0: [0, 136, 49, 111, 112, 105, 124, 107, 98, 121, 91, 132, 125]
1: [202, 120, 138, 140, 123, 163, 126, 168, 229, 141, 110, 135, 96]
2: [181, 131, 222, 255, 170, 127, 135, 223, 255, 145, 126, 135, 83]
3: [121, 144, 59, 48, 125, 109, 152, 113, 67, 99, 145, 90, 138]
4: [133, 118, 156, 27, 68, 171, 157, 142, 66, 110, 123, 107, 108]
5: [17, 132, 0, 135, 173, 113, 119, 149, 57, 108, 192, 115, 170]
6: [154, 113, 255, 106, 41, 127, 141, 93, 33, 103, 136, 106, 188]
7: [178, 111, 102, 131, 128, 107, 110, 172, 110, 130, 127, 144, 114]
8: [145, 116, 188, 53, 92, 101, 133, 68, 32, 118, 158, 124, 170]
9: [124, 115, 247, 77, 68, 125, 137, 20, 77, 130, 140, 119, 144]
10: [197, 131, 123, 95, 122, 208, 152, 59, 255, 161, 122, 123, 119]
11: [100, 130, 53, 167, 169, 123, 121, 167, 89, 118, 171, 125, 141]
12: [75, 142, 102, 108, 117, 106, 159, 131, 99, 100, 163, 94, 107]
13: [167, 110, 169, 56, 95, 128, 103, 57, 66, 140, 108, 145, 198]
14: [193, 124, 152, 200, 136, 116, 104, 182, 120, 116, 121, 136, 65]
15: [237, 136, 100, 255, 160, 174, 137, 141, 255, 150, 120, 130, 104]
16: [79, 123, 77, 137, 137, 116, 125, 124, 176, 137, 139, 139, 115]
17: [175, 121, 148, 62, 109, 112, 105, 176, 113, 130, 113, 139, 100]
18: [179, 133, 107, 138, 157, 102, 117, 135, 131, 134, 131, 129, 127]
19: [93, 131, 139, 84, 128, 119, 138, 157, 57, 104, 155, 115, 124]
20: [179, 137, 185, 214, 142, 134, 140, 175, 130, 114, 125, 109, 90]
21: [148, 117, 163, 114, 105, 112, 124, 48, 255, 157, 122, 146, 141]
22: [188, 124, 101, 128, 134, 115, 96, 167, 114, 139, 120, 161, 109]
23: [167, 134, 98, 172, 158, 94, 106, 162, 120, 121, 126, 141, 121]
24: [0, 146, 183, 234, 180, 93, 120, 186, 119, 117, 155, 132, 97]
25: [194, 160, 32, 196, 154, 134, 145, 102, 157, 116, 125, 107, 145]
26: [0, 129, 0, 92, 184, 98, 110, 162, 54, 123, 201, 139, 164]
27: [194, 111, 230, 80, 98, 199, 123, 117, 206, 138, 100, 125, 141]
28: [171, 107, 119, 64, 109, 124, 115, 48, 140, 140, 126, 128, 185]
29: [64, 137, 76, 120, 135, 118, 121, 80, 67, 118, 126, 125, 178]
30: [172, 123, 97, 95, 119, 111, 126, 62, 227, 149, 131, 137, 142]
31: [146, 132, 46, 147, 166, 111, 125, 128, 107, 140, 136, 138, 119]
32: [100, 105, 181, 0, 56, 197, 112, 134, 170, 140, 53, 135, 139]
33: [190, 131, 36, 209, 150, 132, 120, 103, 200, 144, 127, 125, 124]
34: [255, 100, 255, 144, 33, 92, 126, 64, 19, 115, 162, 124, 194]
35: [91, 151, 51, 170, 169, 101, 125, 149, 89, 120, 132, 126, 103]
36: [223, 119, 243, 157, 125, 164, 118, 199, 168, 138, 106, 133, 104]
37: [146, 117, 96, 49, 118, 98, 124, 165, 57, 120, 170, 145, 206]
38: [152, 131, 155, 31, 86, 181, 148, 133, 91, 108, 103, 101, 116]
39: [11, 155, 0, 184, 182, 91, 147, 110, 95, 121, 154, 115, 116]
40: [173, 126, 127, 40, 116, 104, 154, 0, 130, 146, 138, 116, 200]
41: [164, 117, 156, 47, 89, 162, 132, 176, 117, 116, 115, 121, 105]
42: [117, 120, 255, 67, 70, 166, 148, 59, 62, 116, 114, 103, 198]
43: [77, 134, 95, 213, 152, 114, 168, 147, 139, 111, 163, 95, 120]
44: [132, 134, 50, 81, 141, 96, 106, 143, 72, 118, 124, 130, 127]
45: [144, 132, 105, 57, 125, 114, 140, 144, 49, 97, 153, 110, 142]
46: [173, 112, 113, 72, 132, 110, 98, 78, 154, 148, 119, 159, 144]
47: [222, 129, 218, 255, 173, 132, 133, 199, 153, 134, 112, 126, 90]
48: [46, 123, 150, 111, 105, 205, 128, 196, 156, 129, 108, 131, 76]
49: [140, 115, 47, 76, 120, 99, 111, 144, 64, 127, 149, 151, 148]

[173, 120, 135, 57, 105, 119, 102, 156, 89, 127, 119, 140, 101] 17 41 7 22 45
[175, 135, 215, 255, 186, 111, 128, 215, 243, 143, 125, 141, 93] 2 47 20 36 15
[226, 139, 120, 255, 161, 163, 126, 147, 255, 161, 116, 141, 107] 15 33 1 2 47
[142, 126, 172, 7, 86, 198, 141, 102, 200, 125, 80, 107, 151] 32 27 38 41 10
[155, 127, 229, 67, 77, 120, 114, 156, 42, 118, 119, 127, 205] 6 8 42 13 4
[57, 118, 208, 0, 60, 191, 131, 122, 127, 117, 50, 117, 156] 32 38 4 42 41
[115, 124, 217, 78, 70, 165, 149, 26, 73, 117, 117, 102, 211] 42 9 6 13 8
[149, 135, 102, 212, 144, 103, 134, 122, 255, 151, 134, 133, 127] 33 15 1 16 30
[99, 137, 6, 59, 133, 125, 146, 129, 86, 112, 161, 112, 145] 3 44 49 45 12
[97, 129, 173, 167, 115, 176, 128, 138, 255, 143, 88, 125, 121] 1 21 48 16 27
[65, 112, 255, 71, 64, 163, 127, 98, 36, 128, 98, 128, 168] 42 6 9 8 13
[206, 123, 96, 144, 129, 162, 120, 162, 179, 138, 127, 141, 128] 1 22 18 7 23
[168, 128, 171, 27, 92, 121, 157, 0, 105, 138, 139, 98, 138] 40 9 28 8 13
[6, 147, 234, 255, 176, 77, 124, 197, 159, 129, 157, 135, 90] 24 43 20 2 47
[151, 118, 78, 48, 107, 104, 148, 56, 61, 127, 143, 123, 122] 3 45 49 44 28
[124, 120, 154, 24, 62, 181, 176, 143, 63, 96, 127, 91, 102] 4 38 41 45 19
[0, 155, 0, 169, 185, 46, 132, 102, 110, 116, 135, 125, 100] 39 35 0 5 26
[144, 113, 255, 158, 93, 107, 120, 103, 27, 113, 174, 127, 159] 6 8 9 34 42
[183, 141, 83, 125, 150, 118, 135, 142, 132, 129, 135, 124, 120] 18 7 31 22 23
[146, 148, 151, 222, 193, 120, 139, 162, 103, 121, 140, 113, 105] 20 23 14 43 18
[168, 142, 255, 255, 189, 126, 142, 200, 225, 124, 137, 97, 84] 2 47 20 36 14
[151, 140, 91, 202, 139, 115, 152, 94, 251, 149, 134, 127, 116] 33 30 15 16 25
[0, 148, 255, 255, 245, 64, 120, 203, 176, 135, 189, 132, 85] 24 2 43 20 47
[115, 128, 13, 135, 146, 75, 114, 98, 126, 142, 142, 150, 113] 31 35 16 44 49
[137, 136, 24, 122, 143, 113, 128, 143, 130, 140, 137, 142, 122] 31 44 35 16 49
[139, 109, 237, 14, 72, 181, 146, 0, 157, 144, 135, 120, 101] 9 42 27 40 38
[0, 169, 0, 218, 210, 15, 121, 94, 97, 135, 161, 150, 112] 39 35 5 26 11
[255, 134, 240, 249, 155, 144, 119, 198, 153, 122, 107, 124, 71] 47 36 20 14 2
[63, 135, 0, 21, 125, 135, 157, 148, 62, 100, 176, 102, 162] 3 26 49 5 44
[0, 112, 154, 0, 57, 255, 103, 153, 219, 145, 0, 149, 107] 32 48 38 41 27
[149, 138, 124, 65, 131, 129, 151, 162, 53, 88, 142, 101, 122] 45 19 3 4 38
[193, 125, 127, 138, 106, 173, 146, 157, 191, 132, 127, 121, 102] 1 18 7 22 41
[0, 178, 0, 255, 218, 64, 146, 124, 169, 121, 140, 104, 103] 39 43 35 11 16
[55, 150, 0, 48, 137, 84, 159, 68, 61, 120, 137, 116, 107] 3 0 29 44 12
[255, 133, 255, 228, 164, 148, 135, 195, 106, 129, 119, 131, 88] 47 36 20 14 2
[144, 122, 60, 53, 102, 103, 154, 50, 85, 130, 148, 123, 140] 3 28 49 40 45
[135, 125, 226, 193, 128, 150, 143, 30, 255, 148, 135, 122, 99] 21 10 27 30 1
[137, 137, 19, 23, 121, 134, 150, 130, 53, 90, 157, 90, 186] 3 45 49 37 44
[140, 124, 112, 27, 107, 118, 131, 157, 48, 112, 147, 127, 138] 45 37 19 3 49
[154, 125, 58, 120, 142, 112, 108, 133, 116, 134, 139, 134, 119] 31 18 7 44 22
[174, 117, 131, 72, 97, 110, 101, 152, 117, 126, 124, 139, 119] 17 7 41 22 18
[162, 121, 69, 90, 127, 108, 110, 100, 124, 142, 135, 151, 145] 46 49 18 31 44
[155, 137, 171, 201, 150, 121, 141, 165, 172, 122, 139, 113, 98] 20 14 23 47 18
[23, 147, 173, 255, 206, 67, 101, 208, 143, 145, 154, 152, 111] 24 43 35 11 23
[34, 123, 176, 195, 140, 100, 115, 171, 99, 128, 147, 145, 100] 24 43 19 35 12
[145, 117, 250, 56, 96, 144, 118, 30, 43, 154, 121, 148, 121] 9 8 42 13 6
[181, 118, 130, 50, 105, 97, 112, 183, 63, 106, 91, 145, 141] 17 45 41 7 37
[255, 137, 255, 255, 170, 143, 111, 210, 189, 126, 104, 131, 71] 47 2 36 20 14
[0, 168, 0, 255, 206, 0, 145, 59, 255, 148, 130, 126, 113] 39 16 43 35 33
